One turn sends every row of this set to another row. A few are shown first. Where does it send the rows asked after them?
vedu: [  7  22   2  -2   8  -3   2  55  55  39   7  -3  14  30  17   1  -3   9
  -6   9  -2 -12 -16   2   5  25]
tam: [  2  42   4  30   7  -1   0   0  56  -3  -5   0  14  -9  14 -35  -5 -16
 -10   2   1  -8 -12 -19  -5  -1]
Vazi: [  5   3  19  16  -3 -11   1   9  32 -27 -39  -5  -1 -23  -9 -10  -8 -18
 -18   3 -12  21   9  -6  -6   0]
Vofa: [  6  37  -6  20  17  15  -4   7  23 -21   5  -9  22  45   4  30   0 -23
  -6  -3  -3  -9  -4 -24  -5  33]
popad: [-13   2   8  13  -1  -2 -16 -28  10  50 -16   7  38 -18  11  54  10  20
 -10   3  16 -14 -13   0  -5  -3]
pagi: [ -5  10  22  11  -2  -7   6 -15  -1  25 -24  -2  -6 -21 -31  26  -1   8
  18  12   3   6   5   4 -31 -45]
nat: [  0  18   8 -27   1 -14   1  54  33  43 -12   6  17  18   4  27  -6  15
 -11  10   6  -7 -18  12  14  30]
bip: [ -2   2   0  36  11  10 -18 -30  36  46  12  -5  30   1  31  23  11  12
 -20   5   5 -19 -14 -15  -2 -14]
Vabe: [ 13   1  21  10  10  -4   4  66  49  17 -10 -10  12  23   5   1  -8  -1
   1  16 -16   6   1   5  -3  21]
soki: [  7   6  -4  33  18   5   4 -11   7  15   0 -17 -19 -10   0 -10   0  14
   4  34  19   1   0 -10 -32 -44]
biko: [  4  16   6 -10   8  -3  10  37  -5 -17   0   0   0 -33 -14  40  -5   6
 -15  24  26 -25 -25  13  17 -33]
Leto: [  5  25  -6   5  -6  -7   2  54  27  -8   9  -7  23 -36   2  20   2  22
 -11  -2  -6 -17  -7 -35 -32 -45]
nodod: [ -2  20   4   7   7  -2  -3 -31  25  41  16  -5 -17   3  -7  11   1   4
 -15   8  -4 -12  -8 -11  -3 -59]
Mimap: [  5  43  12  31  19  18   6  38  39 -11  18  -4  10 -20  -2  11   0  -6
   7   2  10 -38 -22   4  -6 -38]
rupob: [ -1  -3  -6   0   1   0   5  67  29  32 -10 -12  -2  18  20  42  -2   2
 -17  22  -2  -2  13   5 -15  31]
mivi: [  2  30  -9  -5  -2 -11   0  50  20  -2  17  -4  24 -34   6  21   0  23
 -18   6   1 -23 -18 -39 -16 -47]
mil: [  6  19 -16  17  14  20 -12  15 -11  26 -13 -33  -6   3   8  -1   6  11
  -7   5  17  -3   4 -30 -41 -50]
Fol: [ -1  12  26   9  18   4   3  66  33  36   1  -3  18  21  18  34 -12 -15
  -8  33 -17  -8   1  -4   8  16]
Bola: [  7  12 -13 -15  -2  -2   0 -31  28 -15   6 -12 -16 -19  30   1   6   0
 -10 -10 -12 -20  10   1  -4   2]
pizak: [ -2  15 -16   2   4  20   9   0 -26  36 -15   2  12  34   1  29   2  14
  -1   2   2 -12  -5 -23 -22  41]
gur: [  7   1   5  14   1  11   2  40  30 -31  -4 -16 -19 -26 -13  33   3  -3
 -15 -10  -5 -14   0  16 -10 -38]
nav: [ -1  46 -12  -2  12   7  -6   2  10  -7   2   0  26  40   0  45   1 -13
 -10  -3  12 -16 -15 -19   6  41]
Reko: [  7  17   4  16  19  12  -6  14   3 -36 -14 -13  18  33  -6  39  -5 -23
  -7   6  -2   4   3 -18  -6  36]
lodid: [-20  27   4   3  28   4 -23 -18   2  40 -16  -1 -15 -27  -3  22   0  24
  -7   2  29 -13 -13   6 -16 -35]
kaz: [  3  39 -24  -4 -21  -1  22  26  29   3  17   2   1 -16 -11  35  13  12
  -5  -7  21 -39 -23  13  -9 -29]
nire: [ -8  51 -14 -16 -21 -19   8 -16  38  23 -10  18  18 -11   1  -1   2   0
 -21  -6  16 -16 -24 -10   9   7]
zapo: [ -1  22   8  -1   5  -7  -8  58  16 -10  -2  -4  24 -45  -1  28  -2  20
 -14  -2  -5 -14  -8 -32 -23 -45]
vezo: [ -5  40  28 -17  24   0  -9 -27  10  -4  -2   6  17 -34  22   7  -8 -10
  11   4  -6 -29  -9   1  17  -3]
Zogus: [  3  20  20   0   1   7  -3   9 -22  32 -23 -19  11   1 -21  25  -2  -4
   3   6  -6   4   4 -27 -24 -64]
zosov: [ -7  27 -14  -5  13  14 -23  11 -23  39 -24 -22  -4  -6   3  21   6  20
 -13  -6  28  -8  -4 -20 -33 -43]
mono: [  3  -4  20 -12   7 -11  -2  67  24  19 -29  -5   9   9  -1  23  -9  11
  -5  16   0  10  -2  16   2  31]
Kifu: [ -1  27  -3  -8  10   3  -6   8  -7 -22 -18  -3  21  29 -11  56  -3 -13
 -10   3  10  -2  -5 -12   3  42]
finil: [ -6  29  15  18  20  31  -1   0  -6  40  -6   6  26  39   1  21  -4  -5
   8  -7 -21 -17  -8 -31 -12  26]
fifal: [ -8  19   6 -20  -5 -23  -1   2   1  -5 -43  10   9 -34  -9  11  -9   2
 -25  16  24   8 -16  -1  13  13]
gep: [ -3  23  -6 -14  -2 -12  -8  51  16  -3   4  -3  16 -41   1  34   0  27
 -27  -7  -3 -18 -11 -31 -16 -44]
sigu: [  0  20  -6 -17 -11  -6   6 -25  14 -14 -19  -3  -1 -35  14  12   8   4
  18 -12  -2 -16  14  12 -25  13]
Fafar: [ -4  18  20  -3   8  -4   8  64  21  45  -4   3  24  17  11  44 -10  -8
  -2  35  -4 -12  -4   0   6  23]
fara: [  1 -27  14  30  -2  -3  -4 -15  -6  20 -30  -7  33 -22   3  43   7  14
   0  27  13   9   4  -1 -21  -3]
govo: [ 13 -28  10  51   5   7  -3 -18  24  15   1 -16  26   0  20  16   8   2
  -9  27  -8   5   5 -17 -14 -19]
vul: [ -2  -2   3  22  26  35 -13   6  -7  18 -15 -12  -2  35  11  18  -3   0
 -16 -12 -23  -3   7 -26 -17  30]
sefo: [ -6  14  -7   4   3   5  -1  63  42  43  -3  -7   4  20  25  39   1   1
 -13   8  -2 -13   6   6 -16  32]
faf: [  3  33   8  -2   3  10  -6  -1  -6  46   0 -16  12  14  -8  18   1  -2
  -9  -1  -5 -10  -6 -34 -12 -69]
Bugaz: [  3  -5  13   2  16  18   5   4 -34  20 -15  -1  11  35  -5  30  -9  -3
 -11  18 -20   1  -2 -31   3  22]
vog: [ 14  20  20  -6  11  -8  14 -21   0 -22   2  -2  15 -28  17  -8  -8 -11
  19  32  -6 -16  -1  -7   6  -5]

Fol turns into rupob
Vazi turns into fifal
Now find these:
mil turns into Zogus
nav turns into Vofa
Bugaz turns into pizak
fara turns into popad
biko turns into kaz
mivi turns into Leto
vezo turns into Bola
mono turns into nat
lodid turns into nodod

One turn sends every row of this set to another row. A few are shown first. Where does it send the rows asked after them?
rasad: [  5   4   8 -27  22  24  18 -10 -15 -17  10  27 -19 -13   0 -34 -23   1
  23 -15   7  -9   0 -32   3  24   7  22]
lofis: [ 49   2   7 -13  11 -28   5 -35 -13 -25  10 -31  12  10  14   5  -2  -3
  38 -14 -12   8  37 -17 -11 -15  10  17]
Lusik: [ 16  14   6 -13 -21   5  22 -34 -13 -36 -19  37  -8  -6  -9 -29  10  16
 -12  14 -20   0   1  -8 -27  19  15  11]
Fogup: [-10 -18 -14 -36 -22  38  29  -6   9   7   2 -20  37   7  -7   7  -4 -11
  39   2  -4  18 -22   0 -12 -20  22 -14]
mev: [ -3   5  50 -36  20   6  11 -14 -29   4   1 -15 -19 -13   3 -25  11  18
   8 -10  11   2  -3 -11   1  20 -22  11]
Tuzu: [ 13   5 -28  16  34   2  21 -19  11   0 -14  11  -3 -22   0  11 -20   0
  42  19  -7   9   2 -25  18   4   4  23]
fupo: [ 27   0  10   8 -26  -5  33 -49   3  -3 -22  -3   2  -4 -13  15  27   5
  25  20 -16  49   6  11   4  23 -32   1]
reke: [ 22  15 -11   6  25 -12  45   4  -5   9  -5   8  19 -13  -8  -5  10   5
  20  34  13  19  28 -43  -4   6 -27   9]
gudi: [ 45   1   7 -28   8 -14  21 -26  -4  -8  14 -27   4   6   6   9  -8 -14
  55 -36  -3  16  17   5  21   6 -22  19]
vak: [-30 -10   5 -20 -25  23  36 -23   5   5  -7 -39  21  -4  -1  11   4 -13
  31  11   4  10 -20  -8 -23  -9  26 -33]
Naze: [ 42  22  14  11 -37   6  34 -14   1  -6 -10  28 -21  11 -19   3   7   3
  24 -11 -40  35   5  -4 -23   9  18  17]
rege: [  7  12  -4 -25 -55  -9  12 -42  -7  -4 -15   4 -10   6  -2  14  -6  22
   9   6 -46  30 -11 -11 -31   7   6  17]
Desod: [ 39  -3   1  -9  -6 -27   7  -9 -14 -11   2 -35  14   1   7  31   1   1
  45 -35  -8  12  25  -1   4 -20  -3  28]
Radi: [ 26   4  10   2 -45  -2  24 -39 -15 -11 -26   6  10   8 -11   5  24  30
  12   3 -10  59  -6   8 -20   6 -10   5]
Zel: [ 18  11   1   6  -1 -27   3 -46   0 -31 -22 -18  -2 -16  14  14  -5   8
   7   6 -32 -14   5   1  -2  -8  18  17]
Pari: [ 19   0 -31 -25 -11 -34   1  -8   7   4   0 -18   4   7  -7  37 -19   1
  25  -3 -29   2  15 -14   5  -7  13  39]
rikis: [ 35   0  17   7 -15 -30  15   0   9 -18   2 -23   8  11  -6   9 -24 -16
  -2 -17 -19  -5  36 -15  17   6  15  27]
kugi: [ 10  10  48 -22 -11 -13  32 -31 -26 -23  15 -21 -18  -6  -6  -3  27  -2
  -5 -23  10  -5  16 -10   0  26 -25  -5]
Nim: [ 35  -1  12 -11 -10   7  10 -46 -11  -9 -21  18  -4  13 -18 -12  32  23
  24  21 -16  51   3  12 -21  12   6  12]
ver: [-19 -17  -2 -45 -14  13  21 -12   5   1  22 -21  36  11 -13  11  -2 -20
  30 -12   3  20  -7  10 -18 -35  21 -11]
sut: [-43 -18  16 -36 -16   4  29 -11   0   0  15 -28  26   0 -18   3   6 -27
  13   4  20   7   6  -3 -23 -14  21 -23]
zadi: [ -7   3  48 -26 -11  -3  25 -15 -34  -9   1 -16 -16  -2  -4 -24   5  13
   6 -30  36  12   5 -20  -8  33 -10   0]
pas: [ -8  13 -27 -21  13 -19  32   8   0  21   5  10 -24  -1 -26  12 -12  -5
  29   8  18   3  14 -49  -3  29  15  20]
zan: [  9   2  44  -8  -5  15  13 -13  -4  -2  10  -5 -21  14 -11 -12 -24  12
 -11 -31  -1  21 -16 -12  28  23   3  17]
mem: [-34  -5   2 -28 -24  12  39 -23   8  13  -2 -13  26   0 -15   5   6 -17
  34  12   5  35 -15   7 -34 -18  15 -27]
misu: [-25 -13  -3 -26 -20  13  38  -4   3  -6   0 -24  25   4 -23   7  22 -20
   8  16  18  -7   1 -12 -24  -5  40 -29]
pude: [ 12  36   8  23   5 -18  57   9  13  23 -21   6 -18  -9 -16   0 -12  -5
  21   7   2  17   2 -25   3  27  -1   5]
kavi: [-24   2  18 -35 -25   3  17 -29 -19  -3  10   4 -28   7 -13 -13 -17  16
 -11  -3   8  14  -7 -44 -12  40   8   7]
tuta: [ 40  15 -14 -13   6  -5  57  -2  -6  -7  12  29   7   8 -32  -7  26  -7
  20   3  22  25  24 -21   4  24 -25   5]
Posaz: [-22  -5 -11 -31 -13   7  43   4   4   7  15   1  27   2 -28  12  19 -29
  34   8  10  15   8  -3 -37 -26  24 -17]
fev: [ 17   1 -16   5  12 -11  44  22  -8  11  -7  13   8  -7 -28   4  14  -4
  35   8  37  25  32 -31   4  21 -12  16]
mula: [ -5  -7 -15 -45 -16  24  36  12   1  -1  10 -11  27   8 -19   4  15 -22
  34  -6   5  -9  -3  -3 -27 -19  38 -14]

vak turns into misu
tuta turns into gudi
Now find these:
lofis turns into Nim
Radi turns into zadi
rege turns into kavi
Posaz turns into ver
rikis turns into Naze
Lusik turns into rasad

